Families of rows that turns and mirrors carry onto each other, the same ones carrying the whole set onto itself: the rest of each named row's family, in list order:
4 families of 8 rows:
k787: -8  -24  -9  -1  3  -32  0  25  33  -8  11  -40  37  -4  -1  -8  -11  6  -11  -19  -17  35  -13
k828: -12  -3  26  6  6  -13  13  -18  17  15  0  -42  9  -2  -6  -7  2  -12  -4  -3  16  -7  -20
k339: -19  -7  -7  11  3  -8  -9  9  24  11  -35  -36  23  8  29  -18  13  3  -9  1  -17  4  2
k804: -16  -20  22  3  -9  -21  -5  16  41  17  7  -15  18  39  13  -25  4  -30  -29  -35  -8  21  6
k915: -23  -4  0  20  -2  -12  9  6  26  7  -23  -37  40  2  24  -14  9  -6  -6  -1  -25  8  0
k352: -22  -16  -13  -4  1  -35  -5  26  26  -5  12  -35  22  1  -16  -11  -7  11  -26  -26  -16  40  -12
k458: -1  -20  16  -9  19  -30  2  -4  34  -5  23  -17  4  1  -42  -15  18  15  -32  -23  20  24  -5
k844: -10  -15  -3  -7  24  -23  4  -8  15  -20  -20  -27  18  -14  -20  -4  21  30  -16  -1  9  15  7
k415: -13  -17  26  -3  16  -17  -2  -13  17  14  18  -37  13  -7  -16  -11  -2  -13  4  2  7  0  -22
k757: 5  -22  20  -13  20  -29  -12  4  38  -4  19  -12  -3  14  -40  -26  22  -3  -31  -24  19  21  4
k580: 6  -14  -5  14  28  -25  0  -6  10  -16  -13  -20  34  -11  -21  -18  27  17  -17  12  -3  13  2
k883: -2  -6  -2  4  27  -20  2  -6  23  -15  -11  -34  19  -23  -29  -14  26  20  -10  9  2  8  -2
k528: -22  -20  -13  -1  -2  -24  5  21  24  -1  18  -32  17  4  4  -4  -16  2  -17  -23  -12  31  -21
k554: -10  -5  5  8  9  -10  2  -7  28  8  -23  -36  35  13  24  -11  7  -20  -6  5  -31  6  9
k282: -6  -3  28  5  21  -15  -9  -15  31  19  -11  -9  15  23  -17  -30  40  -22  -21  2  13  -1  20
k653: -9  -24  19  7  -8  -17  -7  18  48  33  7  -23  8  21  16  -29  7  -28  -38  -28  -7  7  2
k876: 6  -6  30  11  17  -15  -9  -15  39  6  -22  -18  14  9  -14  -34  44  -5  -24  -7  10  -3  29
k275: 3  -10  40  7  16  -13  -2  -10  27  17  -22  -32  11  6  -4  -26  41  -6  -24  -6  18  -7  19
k630: 0  -10  -9  8  8  -30  -7  23  47  -4  -17  -12  39  26  -2  -26  30  -2  -37  -19  -10  34  30
k765: -9  -6  -7  8  18  -16  -2  -2  13  -19  -23  -29  24  -16  -15  -8  18  27  -12  8  -8  20  6
k918: -3  -23  12  -4  15  -38  -10  16  36  1  23  -14  17  6  -42  -26  22  4  -26  -22  28  29  -2
k232: -16  -4  2  18  -4  -9  -6  11  29  10  -26  -33  26  11  33  -23  11  -18  -10  -7  -22  5  13
k896: -6  -23  1  5  20  -18  -17  21  48  0  -19  -6  23  7  -3  -30  30  14  -39  -27  -12  22  36
k372: -12  -13  26  -6  5  -17  18  -9  24  19  15  -44  5  10  -13  -11  -9  -9  1  -8  6  3  -21
k776: -1  -31  23  -11  13  -32  6  -1  39  3  22  -14  3  0  -33  -14  16  -1  -44  -30  21  17  7
k716: -8  -20  25  1  -4  -22  -2  8  50  24  20  -21  7  29  5  -30  10  -31  -30  -38  6  9  3
k815: -6  -13  -6  13  13  -24  -21  20  39  -17  -19  -6  31  6  -3  -29  40  -1  -39  -18  -12  26  25
k476: -19  -13  23  -9  -4  -22  -10  16  54  26  14  -29  18  29  3  -19  2  -33  -16  -30  0  21  5
k331: -14  -16  14  -4  -5  -22  13  -11  14  14  6  -45  3  1  -1  -3  -1  -12  -15  -2  16  -1  -28
k855: -5  -23  -9  4  8  -26  -17  25  46  -10  -3  -7  21  14  -3  -30  27  9  -38  -27  -18  36  29
k201: 4  -10  33  12  17  -6  2  -15  38  8  -17  -15  15  15  1  -29  37  -21  -12  0  10  -10  17
k379: -23  -29  -24  -7  0  -27  -2  20  36  -3  10  -19  15  2  0  -7  -13  8  -29  -23  -15  29  -11

Same family as k896: k339, k844, k653, k275, k776, k331, k379
Same family as k828: k458, k528, k876, k765, k232, k716, k855

Families of rows that turns and mirrors carry onto each other, the same ones carrying the whole set onto itself: the rest of each named row's family, in list order:
5 families of 6 rows:
k403: 15  -5  17  3  -21  10  1  -24  -22  4  -21  18  11  -7  -3  13  11  -10  15  -25  7  1  8  -8  -26  31  -17  -6  -1  -20  -3  4  -10  22  7  -16
k508: 0  9  1  -11  -8  10  -6  4  -36  10  -5  18  -27  11  15  25  3  9  13  -3  10  25  17  -17  -4  -1  -13  -14  -1  -29  21  -13  22  0  -5  7
k271: -9  -9  25  -1  9  -5  36  15  13  15  27  20  12  21  6  11  -4  -8  -28  -3  13  -21  -4  0  18  1  -10  1  -11  1  15  -1  -13  -11  3  14
k826: 6  0  -9  9  9  3  23  -3  -9  9  20  19  -18  -11  2  -38  -6  -18  -27  -7  11  12  -10  4  -5  -9  -10  -5  8  -11  -18  17  25  5  -18  25
k658: 2  13  11  -10  -1  11  10  24  -31  9  7  30  -19  10  11  14  14  4  8  -10  4  28  11  -18  12  -5  -16  -12  14  -29  21  -16  16  -23  -10  -1
k212: 1  -2  29  -6  -15  7  -15  -15  -13  2  -22  19  6  -6  -6  7  2  -15  15  -19  2  -8  19  -14  -29  31  -15  1  2  -18  4  6  0  27  5  1
k251: 7  -9  5  -10  -23  22  -13  -11  -27  2  -10  26  0  -3  10  16  1  -11  20  -17  7  -3  30  -15  -37  12  -29  -5  4  -3  7  -6  -2  21  2  -1
k557: -7  2  20  -2  3  -14  15  5  14  4  18  26  14  21  2  -8  7  -1  -19  1  18  -20  -5  -17  18  9  -15  18  -8  7  21  -1  -19  2  11  6
k213: 3  -7  -6  9  14  21  19  -5  -1  -7  31  -3  -3  7  27  0  4  -21  11  9  23  -27  -8  18  8  26  -6  1  14  14  -8  -22  3  -25  11  22
k821: 20  -15  3  20  -2  42  16  -5  -14  -21  5  -5  -1  11  22  -9  11  -31  19  -5  18  -23  -18  11  -3  25  -7  -2  9  -1  -6  -12  1  -39  -6  12
k387: 15  -16  10  10  2  31  27  -3  -13  0  33  1  -1  2  20  -6  1  -28  20  -16  13  -22  -19  16  18  29  3  -4  10  -5  -12  -23  -16  -30  6  7
k721: -5  -10  16  -2  0  -6  20  -9  0  0  20  21  11  19  8  2  2  -20  -25  -1  16  -24  1  -30  16  14  -23  31  -8  -10  28  -1  -12  -6  -1  -4
k917: 2  -11  -17  -1  16  3  13  1  3  4  37  7  -2  -5  24  -30  -11  -13  -24  -5  8  -5  4  23  10  5  -14  -3  16  0  -22  -5  13  10  -9  20
k734: -9  6  22  -2  -11  15  0  9  -37  23  1  27  -21  -5  8  17  2  0  6  -11  4  31  14  -17  7  5  -5  -4  17  -40  11  0  5  -22  -7  -1
k582: -6  13  13  -12  6  6  7  9  -23  17  -3  20  -19  6  7  7  6  -12  -9  -13  2  21  11  -13  9  2  -12  -1  2  -31  24  -3  35  -26  -14  -15
k136: 21  -33  10  1  -8  11  -12  3  -25  11  -1  -2  -12  10  11  -24  -6  -8  14  17  8  20  -12  -24  -15  -5  -7  -1  -18  7  -18  4  -6  -24  -23  18
k354: 22  -23  16  8  -30  8  -7  10  -30  7  0  -9  -9  21  2  4  6  2  10  9  -2  11  10  -24  -26  7  5  -22  -10  -4  -4  9  -19  -18  -6  25
k996: 14  -3  -16  4  12  5  11  5  -5  1  25  20  -14  -18  5  -43  2  -7  -14  -10  0  4  -10  12  11  5  -14  -13  22  -10  -24  14  16  16  -7  9
k655: 12  0  11  -8  -16  18  2  -11  -12  -6  -18  36  3  -12  0  4  11  -20  23  -18  16  -12  20  -6  -25  24  -24  -1  8  -7  -10  9  -5  22  12  -17
k10: 10  -18  5  15  19  3  5  -1  1  -4  26  8  -3  -8  8  -29  -13  -3  -20  -13  -6  3  -27  22  8  10  -13  -9  11  3  -22  10  12  14  -4  15
k916: -5  -15  -6  10  15  5  16  -3  4  15  24  13  1  -22  -8  -34  -5  -7  -20  -13  2  6  -24  18  6  11  -3  -9  19  -6  -20  8  13  2  0  16
k101: 5  -23  -5  -1  -26  9  -24  2  -27  2  -16  8  -19  13  13  3  -6  8  17  16  2  14  12  -15  -22  -2  -5  -15  -17  1  -4  11  -11  -11  -10  16
k304: -8  -17  30  2  8  -9  31  -5  1  12  28  16  17  18  8  -4  11  -4  -35  -4  18  -18  2  -4  25  17  -7  10  -7  -4  10  1  -20  -7  13  7
k823: 13  -36  22  7  -23  6  -5  10  -37  14  -6  8  -13  15  0  -9  5  5  12  6  5  15  -8  -23  -30  2  11  -15  -8  0  -7  0  -17  -10  -10  21
k638: 19  -27  9  -2  -20  -5  -19  9  -20  0  3  1  -12  21  5  -16  4  10  18  16  13  15  -11  -19  -22  4  3  -11  -14  4  -12  18  -16  -10  -13  18
k610: 13  -14  5  1  1  27  23  7  -7  -20  25  2  1  15  22  -1  19  -27  28  -3  23  -17  -2  10  6  26  -1  -5  17  -4  -14  -18  -7  -41  1  15
k814: -10  -4  -5  -2  11  -8  19  0  11  7  26  15  7  13  16  -7  -6  -8  -23  7  6  -39  -3  2  23  13  -16  5  -9  7  18  -10  -15  -1  3  4
k974: 26  -1  16  -1  -16  19  10  -21  -25  -1  -5  18  10  -4  -1  5  7  -29  7  -12  24  -18  16  -11  -36  27  -29  0  -8  1  0  5  -1  9  10  -21
k908: 8  -21  6  7  15  25  31  -4  -11  -8  37  6  -4  -7  20  12  6  -33  25  -1  12  -26  -7  15  13  33  -10  1  13  -8  -15  -5  -7  -25  7  5
k37: 5  10  10  8  -2  15  6  17  -39  19  -3  23  -25  -11  5  11  0  -4  16  -5  -7  28  18  -20  10  1  -13  -8  5  -41  4  -14  11  -7  -2  7

Same family as k387: k403, k734, k916, k304, k823
Same family as k658: k557, k996, k655, k638, k610
Same family as k37: k271, k212, k354, k10, k908
Same family as k101: k508, k251, k213, k917, k814

Families of rows that turns and mirrors carry onto each other, the same ones carrying the whole set onto itself: the rest of each named row's family, in list order:
4 families of 8 rows:
k927: -9  11  0  3  -10  -12  7  -3  16  28  15  5  -5  1  10  -26  38
k62: 14  -4  8  16  9  -16  18  7  22  23  10  18  14  4  -7  -8  26
k81: -8  -7  -4  -6  2  -6  10  -8  0  51  9  -12  4  -27  -5  -16  2
k178: -21  13  10  13  7  7  23  24  20  31  2  -1  22  -11  2  -11  -19
k152: 5  28  -26  3  -20  10  15  10  -22  24  -17  -17  1  7  -16  -10  -17
k524: 9  16  -19  2  -27  -16  28  16  1  3  -19  5  -12  24  -2  -15  18
k358: 19  -17  -21  -4  -9  32  15  26  -3  22  -12  -7  -3  0  15  -1  -11
k816: 9  0  -24  8  -13  8  17  41  -3  -2  -10  -19  0  -15  -12  6  -19
k69: 3  14  5  -1  -10  7  26  10  13  -9  -1  6  1  37  -4  -17  9
k992: -18  0  -19  15  2  4  2  6  0  30  6  -4  21  -44  2  -2  -1
k952: 32  3  -14  2  5  -2  9  16  -15  4  1  2  -7  26  -4  -19  23
k211: -3  -6  -33  1  -4  13  18  31  -23  3  -18  -10  5  -19  7  -2  -13
k762: -7  -16  -21  -10  -3  23  19  22  7  14  -18  -7  -7  -20  2  5  -20
k70: -30  3  -8  16  -18  -9  32  14  8  26  8  -13  4  -27  -19  -5  -4
k7: -29  5  -5  16  -7  6  24  9  3  22  -5  -7  23  -36  1  0  2
k749: 6  15  -19  6  -6  14  17  22  8  -18  -9  3  9  31  2  3  3
k950: 7  29  -2  7  -4  -10  5  -16  15  15  23  5  0  19  -10  -17  12
k836: -22  24  -7  8  4  -26  10  -11  12  13  15  3  14  5  -18  -11  11
k182: 16  5  -13  13  -4  -4  25  21  -9  3  -4  14  -10  37  -2  -15  13
k769: -31  16  -18  12  -6  20  30  15  18  25  -2  -7  10  -17  4  -3  -20
k56: 17  -7  -44  -11  -12  -1  6  -7  -12  6  2  -2  -6  18  -4  -8  19
k149: 30  7  -21  -2  -5  3  -8  26  7  2  0  2  -8  15  16  -18  20
k267: -7  -5  -7  9  4  11  -1  24  13  24  23  -22  13  -37  -2  -9  3
k281: 3  12  2  21  2  -11  15  -1  11  28  18  11  17  12  -8  -24  33
k450: 18  -14  -4  -6  0  -8  31  7  31  10  13  12  18  13  4  -17  14
k594: -18  24  -32  -4  -8  21  6  9  -11  20  -9  -25  2  -11  -12  -20  -14
k751: 7  10  1  3  2  -30  14  26  33  12  1  15  18  -4  -1  -15  15
k414: 29  -8  -25  -13  -2  -11  -1  0  4  10  13  11  -4  21  -9  -25  9
k132: -7  -1  -33  9  -25  24  14  16  -19  16  6  -29  -17  -8  -1  -13  3
k600: -1  0  -23  -14  4  8  8  -2  5  33  0  -23  8  -40  -7  -3  -4
k929: -13  11  -28  7  -9  19  9  15  -31  7  -13  -15  -9  -14  6  -2  -9
k938: -8  -20  -3  -5  16  -3  15  6  28  10  19  6  19  -2  12  -10  22

Same family as k524: k927, k816, k70, k149, k267, k751, k132
Same family as k358: k81, k178, k152, k749, k836, k56, k938
Same family as k600: k69, k762, k950, k769, k450, k594, k414

Families of rows that turns and mirrors carry onto each other, the same ones carrying the whole set onto itself: the rest of each named row's family, in list order:
5 families of 8 rows:
k374: 3  6  5  -2  9  -6  10  -24  12  16  -12  9  -7  -32  -13  -5  -27  -15  -22  16  -31  -22  -22  -10  -3  -17  -5  4  -5  -1  -7  8
k269: -23  33  -11  -3  3  -3  10  -33  -3  29  26  10  15  -17  7  -22  20  -6  -13  3  11  -24  13  23  -27  -1  -18  5  21  -2  0  15
k126: -13  25  -10  -1  22  -18  29  -32  0  22  26  12  -13  -9  23  -32  22  -13  -14  -14  5  -29  18  18  -12  -2  -23  -19  18  18  8  17
k357: -11  20  -12  -17  3  -12  7  -20  -5  9  -19  -8  17  -4  3  -25  33  -27  -42  -12  -3  -14  11  -12  -11  10  -10  -1  16  -3  -16  43
k569: 0  15  12  8  21  -12  15  -21  -2  28  -2  12  3  -16  -17  -1  -9  7  6  12  -4  6  -14  1  -4  16  19  -9  19  42  26  34
k931: 1  5  11  -10  15  -21  25  -18  0  27  -3  10  5  -12  -7  -12  -25  -3  15  11  7  7  -28  5  -2  24  10  16  7  13  22  7
k97: 5  9  -20  5  -6  -43  5  -15  11  -7  -1  1  10  -12  -10  3  37  -14  -2  -8  4  16  -7  -3  -17  -14  1  -3  1  -18  10  28
k230: 3  13  -20  -2  17  -54  13  -36  9  1  8  15  -2  4  1  -20  22  -5  -2  0  4  11  -3  -5  -25  -26  -14  -3  -6  -11  15  31
k518: -19  3  -7  -16  3  4  26  -18  -9  2  5  11  -3  -8  14  -12  36  21  0  -18  10  6  15  -8  -49  -4  6  -22  7  4  12  25
k987: 5  -3  -17  -19  -3  2  20  -18  -1  12  -24  31  -1  -45  -9  -23  -17  -10  -12  12  -10  -24  -9  -24  -23  -24  -4  -14  15  4  12  23
k878: -10  -5  10  2  9  -6  18  -17  15  1  -29  34  -18  -20  -9  2  -26  -17  -24  -7  -18  -23  -5  -15  -26  -18  0  -11  -3  -5  7  6
k942: -10  44  -25  -3  13  -17  16  -13  12  29  9  7  3  -20  1  -20  -6  1  -9  -10  8  -18  26  7  -12  2  -21  -27  25  18  -2  20
k886: 0  -5  17  4  13  -9  17  -12  -2  24  8  5  -8  -15  3  4  -19  2  21  16  12  -4  -29  6  -7  2  0  0  22  14  20  -8
k601: -1  25  -15  -6  5  -7  28  -26  8  26  33  8  13  -27  4  -21  4  -26  -14  -5  11  -20  17  16  -12  5  -31  -5  11  0  -4  24
k429: 26  -16  37  -10  -25  -4  17  -12  -7  7  -7  16  -10  -10  -10  -15  14  -28  6  -14  7  -3  -3  -12  3  4  -19  -7  9  11  2  9
k688: -10  29  -3  -7  10  -9  18  -19  -2  23  22  23  24  -6  0  -30  6  -12  -9  -24  13  -20  4  20  -28  0  -36  -15  3  12  0  31
k603: -10  5  1  -9  6  9  5  -24  12  1  6  11  -11  5  1  0  29  13  2  -18  5  0  34  -15  -27  17  19  5  4  14  0  4
k224: -26  17  25  7  -19  -8  27  -15  16  0  -4  -17  -14  -10  13  -24  -19  -4  -11  13  -4  -16  -7  -5  -22  -30  10  4  30  13  1  12
k36: 11  -9  23  -15  -15  -21  3  8  -5  -4  -12  2  -18  -7  3  -13  -9  -6  4  -8  -5  4  -2  -9  9  20  -22  -20  27  20  -7  10
k42: -13  3  32  9  -6  -16  20  -22  14  -12  -2  1  -13  4  31  -28  -7  9  -19  -1  -6  -16  -7  -17  4  -37  6  -5  16  14  5  19
k46: -18  18  3  -29  -7  -14  21  -23  -5  15  -31  9  29  -5  2  -29  23  -17  -15  -14  23  -31  -1  -21  -1  5  -8  21  8  -1  -6  13
k25: 29  -14  20  -9  -2  -33  17  -9  -19  5  -14  17  -29  2  1  -16  -3  -9  -15  -18  -7  -14  -8  -8  10  2  -21  -21  16  8  10  11
k730: -4  3  21  -6  23  -32  31  -28  -13  29  0  11  -9  1  7  -14  -12  13  0  1  -3  -10  -23  5  -4  3  11  8  19  34  31  9
k171: -14  -6  26  7  -18  11  25  -16  9  6  -11  -4  -9  -5  11  -19  -24  5  -33  19  4  -11  -2  -13  -6  -16  1  0  38  16  -4  12
k503: -13  5  29  -14  21  -18  34  -19  -8  28  -14  26  -4  -16  -3  2  -21  1  11  15  12  1  -16  3  5  11  -6  -9  -4  19  21  10
k920: 8  -8  -9  -5  20  -4  23  -32  7  4  -11  36  -21  -24  9  -29  -20  2  -22  12  -21  -23  -11  -8  -9  -20  5  -5  -12  3  10  16
k641: -18  1  -13  -24  2  0  5  -16  -2  -5  10  -2  8  8  17  -17  37  5  -2  -7  25  17  15  -8  -27  4  3  -2  35  4  12  22
k532: -8  16  19  16  -15  -7  20  -21  15  5  -6  -13  7  -11  18  3  -16  4  -11  -19  7  -16  9  -14  -1  -38  15  7  13  21  -3  15
k465: -16  -11  -11  -24  11  2  21  -19  -2  -6  13  6  -6  -17  6  -5  32  4  5  -6  9  2  19  -7  -47  4  8  6  33  12  11  16
k165: -13  -14  -4  -21  15  -17  11  -35  -7  -13  6  20  -9  6  21  -16  31  24  -12  -17  5  -5  25  -22  -29  0  -1  4  21  7  8  18
k717: 18  -15  15  -16  1  -15  14  2  -3  0  -33  -3  -15  -13  -9  -6  -6  -13  -11  -8  -12  16  -16  -13  16  4  -1  -11  26  13  3  7
k443: -3  21  -8  -3  -2  -34  10  -17  15  6  -14  18  0  -8  -23  -31  34  -15  11  19  5  14  -9  -13  -33  -12  -11  -14  8  -10  13  31
k707: -4  23  -3  -8  6  -26  19  -18  -3  -4  -6  7  8  -13  -7  -10  38  1  -1  -21  3  12  -6  -3  -32  -22  2  -16  -15  -23  10  35
k698: 5  14  -23  -9  24  -31  -3  -22  4  6  -2  7  13  -25  -2  -10  34  -13  14  -9  0  14  2  6  -25  -1  -11  4  -2  -19  0  21
k968: -16  17  -4  -17  14  -30  18  -32  -14  3  -23  20  12  2  8  -31  40  -14  -37  -13  6  -30  -9  -4  13  6  -3  0  8  2  6  32
k782: -35  6  27  11  -11  -9  26  -15  22  4  -18  13  -9  -1  7  -6  -22  -5  -22  1  -2  -10  -6  -11  -25  -36  3  -9  21  20  15  7
k667: 1  -3  -16  -4  -9  2  10  -14  8  5  -26  20  -14  -31  -3  -8  -19  -6  -30  6  -26  -27  -10  -12  -13  -2  12  -3  -3  -11  -2  5
k59: -2  -2  39  -16  -1  -19  25  -3  -1  10  -18  12  -14  -6  4  1  -12  -11  -6  -10  1  8  2  -20  20  13  -22  -35  9  16  8  12
k986: -27  16  -1  -22  0  -16  11  -19  -6  2  -16  3  34  -14  4  -16  29  -7  -34  -2  6  -23  0  -10  5  17  -8  10  23  18  -11  44
k432: -20  17  7  -15  8  -10  16  -20  -8  10  -15  19  40  0  4  -31  21  -4  -34  -35  6  -15  1  -6  -13  17  -13  -4  12  13  -3  42

Same family as k942: k569, k987, k429, k603, k46, k532, k443
Same family as k25: k126, k230, k42, k730, k920, k165, k968
Same family as k269: k374, k357, k886, k171, k641, k717, k698

Families of rows that turns and mirrors carry onto each other, the same ones carrying the whole set onto itself: the rest of each named row's family, in list order:
3 families of 6 rows:
k104: -18  -15  24  -30  1  26  -17  -7  3  2  20  -16  -6  -18
k303: -31  7  10  0  -4  -17  1  -2  -12  -4  4  7  -1  31
k788: -12  -29  22  -33  11  -12  6  5  -5  23  0  5  20  6
k892: -29  -24  14  16  -11  13  4  10  17  19  -13  4  12  -1
k471: -24  -9  -7  6  6  -9  9  -10  10  32  1  0  -38  -1
k466: -7  -19  -6  -14  -2  -6  -45  -9  1  3  25  5  10  -9
k156: -16  -24  2  18  5  20  -4  6  24  22  -2  0  17  -4
k243: -32  -25  -6  2  1  11  -5  21  22  12  -12  6  13  2
k371: 5  -12  5  -5  -7  3  -29  -9  -9  14  31  5  13  -18
k593: -30  15  16  3  -13  -7  3  -7  -11  -10  13  3  -17  16
k558: -6  -15  18  -25  15  17  -15  6  15  -7  28  -9  -16  -15
k313: -16  -21  13  -24  -2  -14  19  9  -4  29  -4  16  15  -3
k622: -2  0  -8  3  1  2  -33  -13  -7  6  33  2  11  -2
k353: -26  -1  -9  -1  -10  -14  -3  -14  -6  25  8  3  -39  -8
k692: -9  -34  20  -19  8  -24  11  10  12  18  -1  19  8  0
k852: -13  -15  23  -29  14  13  -15  -12  2  6  21  -18  -25  -7
k8: -27  0  -21  -6  2  -14  4  -10  13  13  12  13  -35  -4
k781: -29  -1  14  2  -7  -22  -12  5  -6  -12  6  4  -24  23

Same family as k593: k104, k892, k371, k313, k353
Same family as k788: k303, k471, k156, k622, k852

